Each path below is one point turned by a fixed rotation once a step. After each direction that follows a path, write how fast that rotation turns it, in degrees per step (0 if it stays still).
Each turn is a multiple of 5 degrees from 10 to 175, or 0.
Each row of a path follows its step; steps can be skipped.

step 0: [  1  35  -8  19   8  -1 -16  23   4   9 -12 -19 -10 -23 -14  -1   0 -28
  25  28 -10  13  28   0 -27   4  11  -8  -9   3  -7 -21 -16  -6  -7   3
   2  23  11 -17 -14 -13  23  11   0 -18   0  12 -19  -9 -23  16  -3  16
  -9]
step 2: [ -1 -18   2  -6 -16  16 -16 -10  -7  17   3  39   6  29 -16 -25  -2 -18
  -3  -7   9  -4   9 -24 -23  10  -9  -9   5 -10  30  14   9 -19  18   9
 -15  -6  33  12 -10  11  -2  -2  -8  17  -1   7   4   1 -28 -29  17  10
   8]
step 3: [ -6  29   9   5  12   3  25 -11   4  24  13   3  19 -35  -3  -8  12  -5
  17   7 -18   2  -4 -30   8   0   7  -8  12 -17 -33  14 -16   1  -9  20
 -38 -10   5   4 -12 -19  -2   7 -11   8  22  26   7  13  17 -20   1  -7
  -6]
step 4: [ -9 -27   6  20  26   7  18  -3  -7  -9  -4   2  -5   6  12  -4  -3  14
  10   8   9  11   6  -1  26 -11 -19 -22 -27   4  -8 -12 -25  15  21 -28
  -3 -12 -14  20 -16 -16   9   5   3  35 -11  -8  28 -17  20  21  13  -1
  12]
step 5: [ 16 -20   7   5 -17  -8  18  20  14 -13  14   6 -22  39  -5   2 -18 -10
   0   5  -4  -4 -16  12   2  12  21  22   5  16  -4   2  19  15  51   1
  -4  17   9  -3 -15 -19  -4  -3 -13   5  21  13  -4  -3  -2   4   8 -12
 -32]
step 6: [ 25  11   1   8   4  10 -19  24   8 -20 -17 -16  13 -22 -23 -14 -20 -17
  16 -23  -8   4 -23  -2   5 -13  -6  -1 -15  -6 -14   9  -9  11   8  10
 -11   2  -8 -22 -17   2 -10  19   3 -18  -6  -9 -51  11  14  -7  -1 -22
  20]
step 7: [-24  -4   6  -3  14 -25   1  -5   6   6   6 -18   9  11   7  13 -11   6
  20  -9  12   7 -18   4 -20  13 -12  -8  -3  -6   5  -6  13 -19  -9 -19
  24  10 -25  20   2  29   9  32 -46   2 -28   4   0  -6  -2   3   1 -24
  18]
step 8: [  7   3   6 -19  -9  -6 -25  11 -11  -9  34  -2 -19  14   8   8  -9 -10
 -17   5   8 -50  26 -21  21  -2  11 -18   0  10 -10 -11   4 -30   9   5
   7 -13  23  18   3  26  22  -3 -15 -10  12  10 -13  21   1  -2  -5   5
  -4]
step 9: [  7  -2  -2 -19   0  31  10  15  24  10   3  17 -11  -9   4   1  27   2
 -15  16 -30   8  -1 -14  10  27  -2   0 -33 -16 -25  12  -8  -2 -27  22
 -15  23   4  19   0  16  -3  14  25 -23 -11 -10  -6 -10  10   0  -8   0
   8]
step 10: [  7  -3   4 -24  14 -14  14   5  18  -5   0   0  17   7  15  10 -21  -9
   5  16 -11  43  13  28   4 -13 -12 -15  21 -24  11  -9  -7  -2  -3 -10
  -7 -21 -20  26  -7  17   8  10  17   9   2   0   2 -20 -21   5   8  34
 -23]
step 11: [ 13 -26  -5  20 -17  13  24 -17   3 -26   6 -25  -4 -12  -7  -4 -23  -8
  -6   5  22  -8  31   4 -12  22 -24   1  34  10   8  14  -1  22  10  11
   4   6  18   7  -4  -7  11 -14   0 -20  24  21   1  -5   2  -4 -24  11
  11]
step 12: [  0   4   1  -7  31   9  17   9 -16  -3 -24   9   4 -22 -20 -11  -8   1
  14  -1 -18 -28   1   7  10  27 -20   8 -24  23  14  21  -3  -2  -5  -5
  -4  24  -6 -18 -10 -21 -13  10   1 -11 -17   7  -3  25 -33 -18  19  24
   3]
Directions:
[  2   2  -3 -10  -2   1  -2  -1  -3   6  -1   1   2  -4  -4  -2  -6  -2
   6  -6   4  -8   1  -6  -2   2  -3   4  -5   3   8  -2  -1  -9  -6   1
  -1  -1  -1   1   6   5  -8  -1  -5   4   4   6   3   0  -2   5  -1  -9
   3] | 65
[ -2   3   3   1   1   5  -1   8  -6   0   3   0   1   6   2  -6   0   4
   3   4  -3  -1   1   6 -12   5   4   5  -6  -1   3   5   6  -3  -5   2
   4  -2  -4   6  -6  -4  -1   4  -4   3  -4  -1   5  -7  -6   0   8   3
  -2] | 145
[ 6  5 -1 -3  3  4  0 -3  2 -3 -2 10  7  4 -5  2 -2 -3 -1  1  1  6 -2  4
 -4 -4 -1  4  3 -9  4  8 -3 -5  6  9  0 -3 -7 -2  6  2  6  0  0  0 -2 -4
 -2 -3  5 -7 -3 -7 -2] | 95
[ 3  0 -9  3 -3 -4  1 -5 -5  3  1 -5 10  0  7  7  0  2  9  4 -2  3  3 -3
 -3 -9  1  0  0  5 -2  3 -8  6  0 -2  2 -4 -3 -2 -1  8  5  5 -4 -1 -2  3
  2 -7  0  6 -1  1  0] | 110
[ -3   2  -6  -3   1   3  -9  -1  -1  -3   1   0  -5   4  -3  -3  -6   9
   0  -1  -1  -1  -4  -2  -4   1   7 -10   5  -6  -6   3  -4  -5  -2  -6
   3   9   0 -10   2   5   2   0   1  -2  -2   7   2  -2   0  -3   4  -1
   1] | 55

step 0: [ -3  23  -9  10 -17  20 -16  -2 -21   0  14   9  -4   4   4 -12 -11 -10
  13 -14  -1   6 -23 -19   1 -13  14  28 -33   1  -4   2   9  -7  -1  -3
   1  13 -24  -8  28 -15   5   5 -30  25  -5 -35   8  10  31  -7   8 -24
  28]
step 1: [ 16   8  32  19 -13  -5  13 -13  14  -7 -14  12 -11  16   7 -12   4 -23
 -17  -3  14  10  -6 -31 -14 -30 -22  26 -14  12 -21   7   5   9   7 -27
  -7   0   1   9   0 -19 -14  -9   3 -10  22 -34 -13  27  15   6  13   8
  18]
step 2: [ 10 -11  23  -7  -6  19 -33 -29  -1  -7  10  -3   1  -9   4  22   8   8
 -22   9  11  -3  11 -19  19 -33 -20  28 -45   1  16 -19   1  11  10   0
 -22   2   7 -14   1   8  13   4  16  21  -8 -22   2  19  17 -21  -3   2
   3]
step 3: [ 40   8  12  -2 -12  15   6 -46  -8  11   0  -2   3  -3 -24   4   5 -35
   4 -20 -21 -37   8  -4  -8 -15  -5  10 -21   9   0   3   2  22 -12 -23
   0  -9   9  -8 -12  -3   5  22  -7   4 -18 -12  -9   7  21  12  15  -5
 -20]
step 4: [ 17  11 -10  -2 -25  10  -5 -22  18  12  14 -21   4  -1  -4 -14  -5 -18
 -20  -4  28 -12   1 -14 -10   5 -19  11   2 -14  20  14  -3  14 -21  21
  -2  18   2  16 -12   7  -7  -8 -10   2  -6 -11  19  11  59 -31   9   4
  -7]
step 5: [  5  25 -21   0 -16   8   5   0 -33  -4   5   3  31  -2  10   1   8 -36
   9  -7   9  -8   2 -20   0  -9  20  10 -16  17  -6   0   5  21  15  -3
  -7  22  -5   3  40 -19   1   2 -24  10  -3 -24  -2  -1  31 -29   7 -15
   6]
step 7: [  5  -8  12   3 -23   2  -7 -10  -9 -13   4  14 -10   7 -10   7  -8 -17
 -13   1  10  26   4 -34  28 -41 -21  46 -21  -8   3   5  14  18  13 -14
  -8   3  -3   6   8  11   4  20  21  24   9 -24  -4  19  16  -5  -2  -5
  15]
step 8: [ 30 -18  23   8   3  26  -1 -33  13   6 -18   7   1  -9  10   0  17  -8
  -9 -10  -5 -28  11 -27 -12 -16  -4  13 -27  10   9 -26   6  13 -14 -19
 -27  -8 -10  -9  -7  -1  21  11 -16   3 -23 -32  -3  23  14   6  15   1
  -5]
step 9: [ 21  18  -8  -4  -9  18 -17 -34   5   0  28  -7   0  21 -28   3   3 -22
 -24  -7  16 -34  16 -14   1 -21 -21  -6 -16  -2   9  13 -13  -3  -9 -11
  10  12  13   0 -19  -4 -11  -4   7  14   1  -3   1  15  39 -21  14   2
 -22]
step 10: [ 13  21   7  -8 -28   1  -8 -13  -5  15   6 -29  38 -28  -8  -8   8 -40
   2  -3  -2  -6  13 -13 -23  -5   7  13 -11  -8  -1   9   6  30  -1  18
   1   7   8   9  23   2   6  -1 -27  15 -15 -20   7   2  36 -15  -2 -10
  12]
step 11: [ 21  22 -24 -16 -27  11   5 -17 -15   5  -5   1  -9  13  31  -4  -2 -19
   0  -5  25  -2 -29 -17   0   5  -1  16  -6  19 -28   2   1  26   3   2
 -11  13  -1  -9  -6 -29   9  -5  -2 -21  18 -17 -13  12  41 -21   8 -10
  -1]
step 12: [ -2   8  15   3 -18  21 -11 -10 -23  -7   7   8  -8 -14 -12  -2 -12 -11
  -2   3  31  18  -7   1  22 -30   2  40 -22 -13   7  -2  23  10  -6 -11
   6  10 -40   2  23   8  -7   1 -12  11  19 -32 -17  10  20 -13  21   0
  10]
Directions:
[  2   0   4   1  -2  -1   4   5   4   5   5   1  -2   2 -12  -2  -2   0
  -5  -2  -8  -1   2   1  -5  -2  -4   4   7   3  -2   2   5   1  -3  13
   4  -5  -5   6   4  -4  -2   2   7   3   1  -4  -1   3   3   1  -6   2
   5] | 120
[ 1 -5  5 -3 -4 -1  3 -4  5  0 -5 -1  2 -8  1  4  3 -5 -3 -3  8  1  1  3
 -8  7  2 -1  6  3  0  1  5  2 -2 -6  1 -6  1  0  7 -4 -7 -2 -4 -6 -6 -3
  1  7 -6  9  3  5  1] | 155
[  0  -4   3   4   0  -1   3   7   5   0   1   2  -2   2   4  -5   7  -5
   1  -6   3   8  -8   3   2 -12  -2  -1  -5   1   2  -3  -4  -6   0  -6
   1  -3  -7  -4   5   1   6   1   7   4  -1   3   1   9  -2   3  -4   0
  -1] | 60
[ 4  5 -2  6  2 -6  6  0 -2  0  2  1 -1 -4  7 -6 -2 -3  2  1 -9 -7  3  2
 -8  3  2  0 -3  3 -6 -5 -4  2 -3 -7 -5 -4 -4  2 -5  0  9 -3  3 -5  1 -1
 -2 -3  5  9  1  6  6] | 145
[ -5  -4  -4  -1  -2  -7  -7   2  -2  -1   3  -1   1  -6   1   9  -1  -6
 -11   3  -1   3   1   3   5   4   6   2  -3   3   5   0  -6  -5  -4  -1
   0   4  -5   2  -4   1  -5   0  10   3   6  -6   4  -1   6   5   2   0
  -1] | 145

step 0: [ 20  13  -7   4   8 -14   3  25  24  19  18  31   0  21   3 -15 -16   4
  27  -5 -11  14   3 -16  18 -19  11  -1  -8   1 -10  16  13   4 -10  -8
  26   6   6  22  -5   4 -20  10  22  -3 -11  12 -26  11  18  32  -1  17
  18]
step 1: [ 13  21   4  12  -7  -9  16   4   7  -2 -12 -18   9   9   4  31   2  10
  11   2 -29  18  13   4   6  -4  18  23  26   5   3  25 -19   5  41  14
  -7   4 -13 -12   9  12 -30  26   9  11  16   4 -16  28 -10 -19   1  -7
  -6]
step 2: [  0  11   6 -32  31  -5   6   0   4   1 -26 -13  23  -4  14 -23   0  10
  12  12  -5 -24   7 -12  12   5  -6 -16   8 -40  23  11   2   4  15 -18
 -16   3 -30   0   7  10  21 -13  -8   6  -2  -1  -8   7  31 -28   8  -2
   1]
step 3: [-18  17   4   8   5   9  -4  15   8 -16 -12  32  20 -11   0 -17 -18  31
   0 -16  11   7 -23 -24 -10   0  -6  -5  -8 -18  16  -6  24   0   4   4
   6   5   8  42  -9 -28 -12  -8  -5  10  33  -6  -9  19 -17   2 -21   0
   7]
step 4: [  6   8   1   3 -25 -29   3  10  -6   5  12  16   0 -14 -21  34 -11   8
  14   8  -4  18  16 -16 -14  25   7  14   9 -30   8  29 -15  -1   6  13
  11  11  14  -8 -22 -17  32  12  -6 -10   2  25   9   3   0   1 -18  19
 -19]
step 5: [-14   4  16   9  12 -34   8   9 -28 -18   3   4   8  16  21  13   0 -15
  20 -24  -5  -2  -1   4  10 -27 -13   1  -7 -39  -3   1 -17  11   9  -6
  -1   2  26 -23  23  23  22 -21   0  -4   7  -9  22  15  11  -2   7 -24
   6]
step 6: [ -2   4 -10 -10  13 -17 -19  -9 -24 -13 -16  15   4  -5  24 -18   4  18
 -14   7   7  19   2  15 -19 -19  35 -27  14  13  12   2 -17  -4 -11 -22
  30   0  -4   8  -9  -4   6 -16  -1 -10  10 -27 -16  34   2  25   5   3
   3]
step 7: [ 12 -17  13   8   7 -10 -21  26  22 -18  -3  21  13 -22  16  -7  13 -10
   0  -6   4  12  17 -34  -2  -8   9  23  18   5 -23   3 -16  -5  15 -12
  23  11   3   8 -10 -12 -12  21 -13  25 -18  16   1  -1   6   8  18  19
 -35]
step 9: [-19  29 -20 -19  17   5 -24  -6 -15  17  15  -3   3   2  26  -6  -3  11
  -5   2  17   6  15  14   7 -16  15  13 -13 -22  -1   9   2  40  12   7
   2  -2  -1  29  -6  14  -4 -10  16  -1  -4  24 -34  14  14 -14   7   9
  23]
step 10: [-25  18  22  -1 -24   2  -4  12   4   5 -11   5  -8  -8   4  -2  -9  26
  19 -17  13  -8   1 -23  16  -7   8 -20  -5  18   1  25 -16  -5   3   5
  31  26 -17 -17 -25   6 -20   6  11  32  21   4 -12  14  -1 -31  -2   4
 -13]
step 11: [-10  -2   8  10 -17  -9   5  19  39 -11   1 -15  10   7  -5 -10 -15 -13
 -18   8 -11   9   1   1 -11  13 -20  -1   2 -36  13  19 -17 -24  26 -20
   8  28   0  -3  11   4  14  10   3 -10  18  -7 -14   1  43  -1 -22   8
   7]
step 12: [ -3   3  -3   7  29 -29  22   0 -31  -4  17  11  18   5  25  15 -23  10
   7  -2   9  22  -7   4  -1   7 -28  -5  23 -24  -8   3  13 -16  -8  14
  10  -3 -15  29  14   2 -18 -14 -19  -1   8  16 -24  10   8   2 -15 -26
   8]
Directions:
[  5  -1  -2   0   0   4   6   3  -5   5   4   0  -5  -7   3  -1   4   3
   3  -3   3  -5   5  -4  -3   3  -7   4   4  -4   3   2  -4   1  -3   3
   2   6   0   0  -2   0  -4  -6  -6  -2 -15   0  -4   2   3  -5   7  -5
  -5] | 140
[ 2  3  6 -2 -4  7 -3  3 -2  3 -8  2 11  5  7  6 -5  3 -1 -1  0  3 -5  6
  1  7 -1  4  0  4 -1 -3  0  6 -3 -1  2 -6 -1 -1  4  8  5 -7  3 -5 -5  2
 -1  1  3 -2 -1 -1 -8] | 100
[  0   0  -1   0  -1   0   0   1   0  -7   0  -7 -10   7   5  -5   3   4
  -3  -2  -3   2   5   3   8   2   3  10  -7   5   2   3   4  -5   2  -7
   3   1  -4   6  -3   2  -2  -2   9   3  -7   7   1   1  -1   0   1  -1
  -2] | 40
[-1  7 -1  5  7  5 -3  2  1  0 -3 -1  1 -1 -4  4 -2  3 -7  5  1  6  5 11
 -7 -1 -4  5  1  5  9  8 -1  3  2 -6 -2  6  5 -5 -3 -5 -4  0 -1 -2 -2 -7
  2 -2 -2  1 -3  1  4] | 145
[  2   1   3   0   6  -6  -1   2   3  -2  -4   6   3  -3  -4  -8   3  -4
   0  -7   4   2  -2   2   1  -3 -11   7  -1   7 -10   1   1   1   7   6
  -2   0   7   1   2   1  -1  -7   2   3   0   7   1   0   2  -4   1  -2
   7] | 160
[ 8 -3 -6  4 -3  1 -3 -7  0 -1  0  5  3  3  6  1  0  8 -1  2  6  2 -2  4
 -5 -8  4 -7 -2 -3 -4  7  3 -3 -6  4 -2 -2  3  8  1 -7 -9 -4  5 -5  1  6
 -3  0 -1 -2  0  2  0] | 120

step 0: [ 15  -2  13 -12   7  18 -17  15  21 -32  -2  26   0  19 -19  18  11 -11
  18  20 -30 -22   2   8  -6  22 -11  -2  10 -17  -8  16   8   1 -14   4
   3  26  -8  32 -13   1   5  10   1 -27  10   0  11 -16 -22   6 -15  11
 -19]
step 1: [-15 -25  -8   1  -8   8 -25   8  28   5  -9  41 -10   0 -28 -10  -2  13
 -26 -12   4 -13  34 -12  -6  -2 -26 -17  -2 -22   4   4  -3   7  -9 -24
   2  -1  -2 -21 -11 -11 -16  -8  -6  -5 -11  15 -17 -20  22   1   4  -5
  21]
step 2: [  8 -10  -9 -13 -11  25  -3 -18  16  20 -14 -17   0  10  12  24  17   7
  -2 -18  -6   5  -9 -32 -17  -1  -2 -10 -10 -25 -18  21   8  27 -14   4
 -34  -1  14   5  39 -19  -5  12 -11   6  -7 -24   0 -18   5   4 -15 -12
  -9]
step 3: [  8 -45  14 -13 -11 -13   5  -7 -12 -10 -25  24  -8  28  14  17 -24  12
  10  -4 -31   7  -5  -9 -22 -11 -14  -9  -3  -3  -1  -3   9 -16   0   0
  15  21 -28  15   0  18   0 -14  -1   6  10 -10 -19   3   6  22 -18  -1
 -26]
step 4: [-12 -27  -7   0  -2  25 -10  35   2  -9 -14  25  19   3 -16  -3  10 -15
  -4  -9  12  -8  -4  24 -33 -22 -13   0 -11 -20  17  -8  19   5 -32  -7
  15  -1  24  -7  -3 -10  10 -24   0   9  17 -16  25  10  -9  -2  -1 -19
  -3]
step 5: [-21   1  21  -3 -18 -20  -9  10   2   2 -14 -18 -15  18 -10   1  -6  10
  23  -3   4 -14   2  17  -2   3 -30 -12   4   4  14  -2   3  40  10  -6
 -19  17  17  -6  36 -10 -21  -3 -41  -6  -3   5   8 -10  14  15 -10 -27
   7]
step 6: [ 22 -32  10   7 -14  -9 -18  19   7   2  -1 -26  17   2  20  11   4  16
  35  -2 -30  -3  -4 -16 -10 -13   0 -15 -45  13  -1  15   5  13  -3   6
  -3  22   2  10 -18 -25  -7 -16  28  -6 -11  14  -6  -4  -3  -3  -4  -3
   3]
step 8: [ -5  -8  21  -3 -18  12  -7   5   5  22   7  11  17 -13 -21 -11  37   6
   1  -9  -4  14  11 -15 -13  11 -21  -1  11  -2  14   0  -3  33 -19  -8
  31  25   1  -9  33  22  -6  -7  -4 -26  16   9 -20  -9   3 -16  -2 -20
  17]
step 9: [ 11 -23  -8   6  -5 -18 -40 -14  14  25 -19 -15 -11   0  -5  -6   5   4
  16  -8  19  -5 -38 -16 -10  11   0 -22  -6  -1  -7  -1  10  12  -1  -1
 -12  12  15 -18 -14   7 -10   1  -1 -29 -17 -32 -13  -2  13  -6  -3  -6
 -38]
step 10: [ 19 -25  10  -1  17 -29  18  31   3  13  20  24  -2  24  -8   0  13  -5
  17 -15  -7  -4 -10 -38 -22 -13 -22  17 -27  -2   8   1   0   1  20  -4
  -8 -22 -14   7  16  12   8 -15   0  14   0 -14  -7  19   2  -2   1   4
 -16]
step 11: [ -1   6  44   4   7  31 -21  -3   3   0  12   7 -13   4 -20  -8  10   6
  20  13   4 -13  -6   1 -12  14 -11  20   9 -22  14 -10  11   5  -3  -5
  25  14  17  35  -2 -21  -9 -22  -6   1  35 -16   1  17  -4  -9 -13   2
 -19]
step 12: [  2 -21  -7   2  -6 -18 -26   0   0  12   3   6   6 -17 -46  -4   4  24
   8  -2  -3 -10  19   5  27 -14 -28  11 -13   0   9   7   2  15 -12 -23
 -36  14   9  -2 -31   5  -8   8 -24 -20  11   3  -8  13  15  14 -12 -13
   1]
Directions:
[  1   1  -1  -7  -5   7  -5  -2  -6  14  -3   0   1   7  -4   3   1 -11
  -5   0   3   4  -3  -3  -4   0   1   3   0   3  -3   3  -1  -3   1  -1
   4   1  -8  -6  -1  -4   6  -2  -5  -1  -3   0  -7  -6  -1   2   2   3
  -2] | 55
[12 -2 -2  4  8 -2  4  0 -6  2  0 -1 -9  3  4  2 -3  4  1  0 -5 -4  1  0
 -8  1  3  4 -4 -4  3 -2 -2 -7  1  6 -1  6  2  4  4 -1 13 -1  5  2 -2  5
 -3 -3 -2 -1  2 -1 -4] | 100
[  9   5  -6  -3   7   3   0  -2   3   0  -9   1  -2  -2   4  -1   8   0
   1  -1  -2  -3   6 -11  -3   0  -2  -7   7   2  -2  -2  -2   0  -3   4
   3  -1  -1   0  -6   3  -6   5   0  -6   0   2  -1  -7  -1   1   4  -1
  10] | 55
[  2  -4  -1   0  -2   4  -4  -4  -3   6   8  -8  -4   1   1   0  -1   6
  -4   4   6   0  -2  -1   4  -3  -3   7   6  -3  -8  -4   3   3   0   1
   0   6   9   0   4   0  -3   5  -2   2   0   1  -5   0   1   1   0 -12
   9] | 110
[  4  -3   0  -1  -5   3   2  -4  -7  -4  -2   4   3  -7  -5   6   5  -2
   2  -1  -1  -2   1  12  -5  -2  -2   6   5  -7  -4  -2  -2  -2   4  -4
   8  -4   3   4  -3   5   3   0  -3 -11   7   3   1   1   0   0  -1   1
   2] | 95
